A state moves one step at a time under one of 3 hidden systems, and each row is a state written as 28 numbers. Each run below is a few steps of one system.
fof, path 1, 10 rows:
[[ 49  -3 -15   5 -12  27  43  18  -3  14 -24  12   6  -5 -32  10   1  29
   -1 -15  13  -1  24  -3  -6   7  -8 -14]
 [ 31  -6 -11   2   3   4  22  34 -10   0 -24  -1  12 -27 -11   8   1  38
  -22   8  30  -1  23  -2 -11 -10   2  -5]
 [  9   1   0  -8   6 -30  -1  26 -19  -2 -21  -8  11 -18  -2  15 -14  38
  -26  24  25 -15  13   6 -12 -16  11   7]
 [-12  -2   6 -12   1 -50 -17  20 -27   8  -2  -9  16  -2  11  10 -24  25
  -29  28  10 -27 -14   5 -13 -21  10  24]
 [-18  -2  17  -9  -4 -58 -17   8 -29  15  -2   0   9  21  13  17 -23  15
   -4  23 -19 -22 -28  11  -7  -1   2  24]
 [-11  -2  11  -9  -5 -46 -10   2 -20  23 -13   6   4  20   7  27 -13  -7
   11  11 -32 -15 -20   6   0  27   3  19]
 [-11  -7   1 -14   0 -17   1  10 -12  20 -22  12   5   7   9  33  -1  -6
   27 -12 -30  -2  -5   2   5  36   7   4]
 [ -4   0  -1 -15   0  -1   5  26  -6  11 -46   9   1  -7  11  28   6  -4
   29 -27 -18  13   8   2   7  35  13  -1]
 [ -2   2  -2 -19   2  -4   3  30  -4   6 -49   1   2 -23  12  16   0   0
   18 -22 -11  17  16  -5  14  21  10  -6]
 [-10   1   2 -23  11 -11  -4  26   4  -1 -47  -5   0 -27  15  11   4   0
    5 -10  -4  19  11  -9  21   1  16  -8]]
fof, path 2:
[[  7  -1  11  26 -15   4   4 -42   0 -10  50   7  -5  45 -16  -7  -2 -17
  -24  21  -5 -19 -26  11 -28  -2  -8  16]
 [ 22  -5   0  20 -20  23  20 -35  -7  -2  32  11   4  35 -30   2   3  -8
   -2   1  -3 -10  -4   9 -28  17 -14   1]
 [ 38  -8  -9  17 -14  29  29 -18 -11   2  10  17   5  23 -28   6   8   3
    2   0   7 -10  10   9 -22  19 -13  -7]
 [ 44  -6 -10  15  -9  26  28   1 -13   4  -2   8   8   8 -33   9   4  23
   -6   0  20  -9  14   6 -22   6  -9  -6]
 [ 33  -9  -9   7  -6  11  22  14 -12   1  -6   9  14  -8 -25   7   1  39
  -19  11  26  -5  14   2 -25  -1  -5  -1]
 [ 18  -7  -7   0   0 -17   6  16 -22   5 -13   2  14  -5  -9  18 -10  35
  -27  22  22 -13  13   5 -25  -6  -2   9]
 [  5  -9   3  -1  -7 -39  -3  12 -29  14 -10   2  17   2  -4  22 -16  30
  -15  28   6 -25   3  12 -18  -5   7  17]
 [  1  -5   8  -9  -9 -50  -3   9 -34  19 -15   1  14  10  -1  29 -16  21
   -8  24 -10 -21  -8   5 -12   6   2  18]
 [ -4 -11  14  -6  -5 -44   3  12 -30  24 -24   5  12   7   4  33 -10   9
    7  16 -23 -16  -6   3  -9  21   7  16]
 [ -9  -7   7 -13  -2 -30   1  14 -24  21 -32   8  10   7   5  30  -7   3
   23   3 -22  -9   6   8  -3  29   8  11]]
tize, path 3:
[[ 37   1 -11   7 -12  33  43   5  -4   4 -23  17   0  -6 -16  10   9   7
   18 -25   5   3  20   0   0  21   1 -15]
 [ 42  -6 -15  12 -12  28  42   1  -7   6 -17  18   3   1 -28  13   7  12
    6 -18   8  -4  20   5  -7  16  -5 -19]
 [ 47  -7 -15  17 -15  29  38  -2 -14  10  -1  15   4  10 -30  10  -2  20
    0  -6  11  -7  17   8 -15  16 -10  -8]
 [ 47 -10 -14  24 -13  26  31  -8 -14   7  12  14   5  12 -33   7   4  18
   -4   3  15 -11  12   9 -28  11 -11  -3]
 [ 39 -12  -7  25 -12  24  29 -14 -11   0  26  14   8  18 -36  10   4  12
  -18  14  16 -12   4  10 -33   2 -14   1]
 [ 34 -14  -3  28  -3  19  16 -18  -2  -7  42   8   8  18 -29   4   3   8
  -27  22  12 -18  -3  16 -38  -5  -8   4]
 [ 25  -9  -2  29  -4  10   8 -24  -1  -5  44   1   5  21 -28  -2   0  11
  -36  27  18 -19 -14  11 -37 -19  -8   9]
 [ 20  -5   0  23   3  -6   1 -25  -3 -12  50  -6   4  25 -30  -4  -9   7
  -43  38  15 -15 -17  11 -29 -29 -10  14]
 [ 10  -4   5  21   2 -20  -4 -28  -5  -6  45 -12  -2  24 -26  -9  -9   9
  -39  48  13 -16 -21  10 -26 -29  -6  14]
 [ -6  -4   9  18   0 -26 -17 -22  -4  -6  45 -14   4  22 -16 -10 -12   9
  -43  54   8 -14 -19  10 -24 -25  -4  20]]
mif, path 4 (10 x 28):
[[ 13  -7  -5 -13   3  -9   8  36 -11   3 -43  -6  12 -25  -1  15  -4  32
    0   0  14   4  18   0   0   2   7  -6]
 [ 23  -3  -8  -8  -2  -2  16  34 -12   8 -42   3  12 -24  -7  13  -1  29
    0  -5  17   1  21  -1   1  10   5  -8]
 [ 27  -3  -9  -4  -4  12  17  33  -9  15 -39  12  13 -15 -12  20  -1  28
    3 -12  13   3  19   2   1  13   0  -7]
 [ 34  -5  -9   2 -11  16  28  25  -9  18 -33  11  11  -9 -15  18  -1  26
   12 -14  14   0  17  -2  -4  20   0  -6]
 [ 34  -7 -13   4 -12  21  26  10 -13  10 -26  16   7  -4 -15  13   3  14
    9 -17   8   1  18   3  -8  23  -8  -8]
 [ 29  -6  -8   8 -13  23  33   5 -12  10 -14  19   3   8 -23  15   6   7
   10 -17   5  -4  18   5  -7  25  -9  -6]
 [ 26  -4  -8  12 -18  28  34 -11  -8   6  -8  21  -1  16 -20  12   7   2
   11 -13   3  -2  19   5 -14  25  -9  -8]
 [ 27  -6  -4  15 -21  27  30 -20  -5   4  -1  20   2  18 -19   8   8  -6
   18 -16  -2  -2  13   6 -18  30  -9  -9]
 [ 17  -7   2  14 -18  24  28 -24  -2  -1  14  16   3  24 -21   2   7 -14
   12  -4 -11  -3   5   8 -17  28 -12  -5]
 [  7   2   5  18 -21  19  12 -33   7  -3  24  12  -4  32 -16  -2   7 -19
    4  -6 -11  -1  -9   9 -17  22 -10   0]]
tize, path 5, 10 rows:
[[-23  -7  17  -2  -3 -76  -2   5 -41  30   3  10  13  25   7  33 -20   1
    5  25 -36 -36 -24  14 -14  21  -5  32]
 [-27  -1  19  -2  -7 -41 -15 -27 -19  19  12  10   0  49   8  18 -17 -23
   20  12 -47 -15 -35  12  -6  31   4  24]
 [-22  -1  12   6  -9  -1 -12 -51  13 -15  36   0 -11  40   0  -5   6 -43
    5   3 -38   1 -25   3  -2  15   4   8]
 [-17   3  -3   6   4  27 -16 -35  31 -31  23 -14 -21  10   2 -27  13 -39
   -8  -1  -8  23 -16  -7   2  -6   9  -4]
 [ -8   9  -5  -7   9  19  -7  -8  30 -38   2 -12 -18 -18   6 -26   7 -12
  -12  -2  17  26   0  -9  11 -29  13  -8]
 [ -2   2  -5 -12  19  -3  -2  21  22 -16 -24 -13  -6 -37   3  -8   6   3
  -15   1  17  23  13  -5  10 -29  13  -9]
 [ -3  -1   0 -23  14 -28  -7  34 -11   4 -52  -9  11 -36  12  15  -1  21
    0   4   9   9  19  -1   4  -1  13   2]
 [ -2  -5   4 -23   4 -42  -3  27 -24  18 -50   4  10 -16  12  29  -7  18
   10   8 -11  -4   2   1   1  15  11   8]
 [ -6  -4   5 -15  -2 -30  -4   9 -19  22 -31   9   6   6  10  34  -7   0
   15   3 -25  -5   1   9  -1  32   5   9]
 [ -6  -3   0  -5  -8 -13   1  -9 -11  15 -11   9   2  22   9  21  -3 -14
   24 -12 -27   0 -13   7   6  35   8  11]]
mif, path 6, 10 rows:
[[-47  -5   8 -32  -1 -51  -4  28 -14  25 -54   4   0 -11  26  25  -7 -11
   29  -8 -36  -6  -4 -12  14  37  12  13]
 [-25   7   5 -31  -4  -6   0  24  11  -1 -69   0  -2 -27  29  16   3 -21
   36 -35 -18  28  20 -17  33  31  16  -9]
 [ -4   3  -3 -14  10  29   8  15  37 -30 -42  -6 -12 -40  14  -9  22 -18
    9 -39  12  42  26 -22  20   0  12 -17]
 [ 16   1  -7   4   1  50  18   5  31 -34 -11  -5  -6 -31  -6 -17  21   0
  -18 -14  44  28  23  -9  -8 -21   3 -23]
 [ 35  -4  -9  18  -3  30  13   2  12 -23  15  -4   6 -17 -25 -10  15  22
  -39  11  41   6  23  -2 -21 -26  -3 -10]
 [ 37 -12  -5  21  -4   8  11   0 -14   0  21   4   7   3 -32  10  -4  26
  -27  32  26 -15   0   8 -42  -9 -10   8]
 [ 23 -10   1   6 -15 -24  11   7 -30  24  -1   9  16  16 -12  25  -8  26
   -8  20   0 -23   1  11 -22  21  -5  10]
 [  3  -9   1  -5  -8 -22  12  13 -25  30 -19  17  13  15  -5  34  -5   6
   12   0 -24 -12   3   6  -7  30   3   8]
 [ -5  -9   2 -12  -4 -11   7  10  -9  14 -33  14   5   1   9  27  -2  -7
   31 -23 -22   0   4  -3   3  38   7  -1]
 [ -1  -2   4 -13 -11  14   9   3   3  -2 -34  11  -4   0   9  17   8 -20
   27 -36 -18  18   6  -1   8  33   3 -15]]

Which system made each run below?
path 7, 4 rows:
[[-21   3   1 -23   6  -8  -4  25   7  -1 -62  -7  -2 -29  25  11   6  -8
   20 -27 -13  27  14 -12  30  13  18 -11]
 [-14  -1  -2 -27   2  -6   4  30  -2   5 -64   4   1 -23  21  14   5  -2
   26 -30 -14  20  17  -6  20  32  16  -9]
 [  0  -3  -9 -21  -2  -1  14  29  -4  12 -54   9   2 -19  13  20   6  -3
   35 -33 -15   9  13  -6  14  36   9  -4]
 [ 11  -3  -2  -8  -5   8  18  26  -3  13 -44  15   7  -8   7  19   3  -7
   34 -38 -15  10  18  -2  14  39   7  -9]]
 -> tize
path 8:
[[ 11  -5  -4 -13  -4 -17   8  27 -16  14 -39   3  12 -16  -3  22  -6  29
   -4   7  10  -4  14   6  -6   9   5  -2]
 [  5  -7   0  -6  -5 -23   4  17 -24  24 -29   8  16   3  -3  29 -10  19
    8   2  -6 -10   6  10 -11  25   2  11]
 [  3  -6   5  -5 -10 -15   5  -4 -19  19 -10  10  14  19  -6  23  -4   3
    9   0 -19 -10  -1   7  -7  27   5   9]
 [  5  -7   6   4 -20   0   6 -21  -4   2   9  10   0  27 -10  10   0 -12
    7  -3 -12  -5 -11   6 -13  21  -5   5]]
 -> tize
path 9 (4 x 28):
[[-34   8   3 -31  17 -36 -25  35   8   2 -36 -20   0 -39  28   2  -5   8
  -10   1   2  15  -7 -17  21 -15  17   8]
 [-20   1  -1 -21  20 -21 -16  34  15 -13 -39 -17   0 -38  19   0   1   9
  -13  -2  12  21   6 -14  20 -25  16  -3]
 [  0  -4  -3 -12  18 -11  -5  36  10 -11 -38 -14   3 -49   9   5   8  20
  -16   7  19  20  24 -10   6 -23  16  -6]
 [ 15  -3  -9  -9  16  -5   9  34   3  -2 -32  -7   7 -38 -10  12   0  35
  -24   8  30   7  26  -9  -1 -20  14  -7]]
 -> mif
path 10, 4 rows:
[[ 26 -12  -4   6 -10 -27  20   4 -34  27  -1  19  24  20 -21  35 -14  33
   -7  17   1 -32   7  18 -27  20  -8  16]
 [ 19 -12   2  18 -17 -11   8 -18 -28  22  26  14   9  41 -24  25 -13  11
   -3  27 -10 -27 -19  17 -30  23 -15  15]
 [ 10  -6   7  24 -15   5   8 -45  -7  -5  52  10   0  50 -23  -4  -2 -15
  -15  21  -8 -16 -32  10 -33   0  -8  19]
 [  9  -1  11  25 -11  18   4 -49  12 -19  57  -3  -1  36 -21 -12   4 -18
  -31  24   9  -6 -23   4 -18 -16  -9  11]]
 -> tize
path 11 (4 x 28):
[[ 53 -10 -13  23 -11  16  30 -11 -25  13  20  16   7  17 -40  16  -4  31
  -11  19  16 -23   1  15 -38  10 -18   2]
 [ 53 -11 -12  13 -10   3  27   8 -29  17   4  10  14  12 -34  19  -3  42
  -12  14  21 -21   7  15 -35   1 -14   5]
 [ 42 -10  -5   5 -11 -13  24  19 -34  22 -17  14  21   0 -21  27 -12  44
  -13  12  17 -25   8  17 -25   5  -7   4]
 [ 28  -7   1  -2  -6 -45  18  26 -41  21 -25   9  28   3  -8  37 -15  43
  -12  17   6 -28   9  13 -19   4  -9  10]]
 -> fof
